50 stands for zero in the data rows.
Here are some points:
<59 62 49 52 38 61 22 60 69 29 68 52 40 58 42 44>
<44 50 65 82 56 36 40 27 40 70 41 48 59 26 65 53>
<56 61 54 18 74 53 78 47 51 22 62 36 22 43 42 51>
<55 45 63 43 42 35 35 83 69 30 76 59 41 40 52 50>
<61 65 56 21 66 33 49 26 86 19 70 47 43 51 45 43>
<52 57 53 49 68 69 35 32 42 15 63 52 37 47 45 52>
<53 46 53 60 63 50 55 71 82 20 43 23 51 53 40 47>
<39 76 55 25 55 72 65 63 60 45 29 37 39 51 39 36>
<70 59 57 54 53 66 32 31 02 53 18 53 52 87 55 44>
<56 28 47 82 47 52 53 46 55 63 69 33 37 38 59 51>
<63 61 47 10 53 50 66 03 05 52 71 83 31 54 43 56>
<56 47 30 50 61 42 53 05 86 43 60 34 47 90 51 45>
<73 48 56 73 49 62 31 39 78 10 53 41 46 58 42 38>
<61 27 45 70 39 37 79 65 67 67 33 40 70 42 29 56>
<59 42 53 87 53 61 36 18 52 36 50 44 49 39 68 40>
<29 68 52 49 53 41 42 52 55 70 49 43 64 45 28 66>
<54 60 66 51 54 66 46 76 13 21 25 57 56 31 47 52>
<51 49 36 40 47 42 62 61 99 49 53 39 37 63 38 39>
<51 61 44 48 44 60 42 80 80 28 55 33 41 62 53 34>
<56 35 54 46 45 41 17 42 55 56 70 70 43 72 61 52>
<59 42 55 29 47 65 49 06 35 51 86 71 24 41 53 51>
<56 49 48 74 40 49 57 31 00 52 36 59 60 74 71 41>
<48 78 36 28 55 63 54 67 37 55 33 31 47 84 36 49>
<51 35 54 62 49 40 29 41 92 45 59 42 52 73 53 49>
<42 56 40 54 28 44 52 89 37 34 61 64 55 68 51 45>
<64 42 70 90 45 39 30 15 36 38 54 55 51 68 54 49>
<44 71 55 70 68 56 68 36 40 45 09 34 50 51 45 43>
<53 34 58 61 50 43 27 61 80 44 63 58 44 32 67 42>
<62 70 68 70 36 43 27 29 18 40 48 67 52 46 58 51>
<44 45 41 28 38 51 37 72 87 51 64 47 49 77 58 38>
<51 65 50 59 57 61 56 15 00 49 26 71 62 38 52 47>
<61 47 48 04 64 45 53 00 72 57 80 68 27 49 54 50>
<42 48 62 70 53 50 34 40 17 58 44 61 57 28 66 58>
<46 46 52 67 64 48 52 55 74 47 45 21 52 41 53 46>
<59 60 57 39 64 55 45 32 62 05 42 35 67 62 51 42>
Here are 12 more points, each followed by its number:
<60 33 25 29 25 47 56 72 65 75 78 65 27 66 44 63> 0
<54 40 54 73 40 52 62 17 00 70 58 47 48 54 66 58> 1
<45 66 38 11 49 32 41 65 57 47 70 60 53 76 41 57> 2
<58 34 61 64 47 50 27 47 84 34 56 52 41 45 74 37> 3
<44 66 41 26 64 47 43 53 86 32 73 48 36 49 32 53> 4
<51 37 67 52 64 42 39 41 75 51 70 44 38 24 60 44> 5
<48 61 32 34 52 45 44 81 69 35 55 38 62 74 46 43> 6
<50 37 70 64 53 60 47 61 09 49 28 53 63 34 60 51> 7
<44 48 43 58 48 36 45 31 10 84 63 73 47 55 66 50> 8
<40 41 62 61 61 43 67 25 53 29 55 44 63 32 60 45> 9
<51 89 59 58 45 45 39 30 57 56 39 47 53 48 13 63> 10
<54 34 67 64 56 44 37 28 61 46 44 48 59 33 81 42> 11
Which of these numbered points is nearest to each point below, ignoring the 2 directions in which the first points spread most? Its number follows each.
<41 77 36 18 59 35 53 46 56 66 43 49 56 94 26 53> > 2
<37 38 71 68 50 44 38 61 53 61 51 47 54 26 63 50> > 5
<51 73 34 14 45 33 50 22 56 80 50 51 52 99 29 66> > 2
<59 32 44 55 41 58 77 58 37 49 72 31 31 63 36 63> > 1
<46 54 70 73 60 54 43 41 45 45 40 43 56 12 57 47> > 5
<46 48 67 63 56 61 33 10 40 55 40 45 59 35 70 48> > 11
<58 39 27 25 33 49 49 72 81 54 78 58 25 83 34 63> > 0
<24 65 34 34 60 51 60 63 28 77 30 53 64 59 43 55> > 2
<63 46 25 43 36 41 67 71 50 63 32 50 72 75 12 78> > 2
<53 43 36 15 40 55 46 65 87 48 59 39 40 99 54 42> > 6
<41 48 46 70 37 44 31 64 89 67 59 49 49 55 45 42> > 8
<47 49 40 47 63 57 58 45 88 18 41 37 57 58 59 31> > 9
<46 74 57 67 47 47 49 77 45 19 50 45 56 37 34 49> > 4
<46 57 61 84 52 45 29 33 33 73 44 49 59 31 47 58> > 5
<41 40 36 70 34 26 58 68 69 70 55 51 51 73 55 48> > 8
<60 71 57 50 67 41 44 41 57 11 70 44 37 47 30 52> > 4
<37 51 62 70 58 46 58 66 61 48 46 36 50 12 55 49> > 5
<45 49 43 70 49 56 48 51 00 78 31 66 45 66 65 46> > 8
<47 69 39 46 34 36 61 65 86 32 66 71 45 39 28 45> > 4
<45 44 29 10 56 52 52 29 45 52 62 59 73 76 53 49> > 6
<58 63 32 50 45 37 72 67 79 56 31 34 67 45 15 66> > 10
<40 35 46 74 51 43 41 40 72 53 52 46 57 43 75 46> > 11
<46 61 43 69 51 66 50 09 14 87 20 48 61 49 44 62> > 10
<54 25 53 04 40 55 56 65 70 55 70 57 45 37 70 46> > 7
<55 62 23 15 45 41 80 69 67 60 35 44 59 68 14 74> > 2
<50 77 59 43 55 48 71 36 13 21 36 50 62 35 45 61> > 4
<45 38 56 56 58 66 46 70 32 57 27 33 56 48 68 48> > 7
<50 71 55 73 73 47 59 14 68 26 27 35 48 37 42 49> > 9
<46 70 40 24 50 73 38 65 25 59 37 63 55 62 24 55> > 2
<50 36 62 81 52 46 52 09 15 66 23 56 64 54 71 54> > 11
<55 25 43 55 41 52 45 43 79 69 70 32 39 65 62 52> > 1
<51 47 50 58 69 55 59 41 50 40 52 25 53 49 59 36> > 9
<55 41 29 21 25 50 53 51 52 77 82 61 32 72 56 59> > 0
<30 54 59 66 50 47 50 44 60 35 54 56 58 25 64 41> > 9
<58 57 33 39 47 56 51 71 88 30 55 29 47 82 24 50> > 6
<53 38 50 63 43 50 35 56 84 34 71 49 39 57 61 36> > 3
<60 37 36 75 39 61 35 44 65 42 69 41 47 62 40 59> > 1
<46 45 64 65 47 61 31 30 38 49 45 48 64 37 66 52> > 11
<55 29 35 55 46 35 72 74 89 53 64 34 41 54 44 54> > 1
<53 76 31 47 52 58 78 72 35 28 24 46 44 78 17 51> > 6
<45 37 55 76 62 56 53 41 43 44 29 43 61 34 74 41> > 11
<43 59 68 62 58 50 44 45 76 26 49 39 53 26 53 41> > 9
<48 35 54 56 47 43 46 46 18 88 65 69 36 27 73 54> > 8
<40 47 56 62 61 51 61 60 63 43 39 33 60 16 58 47> > 9
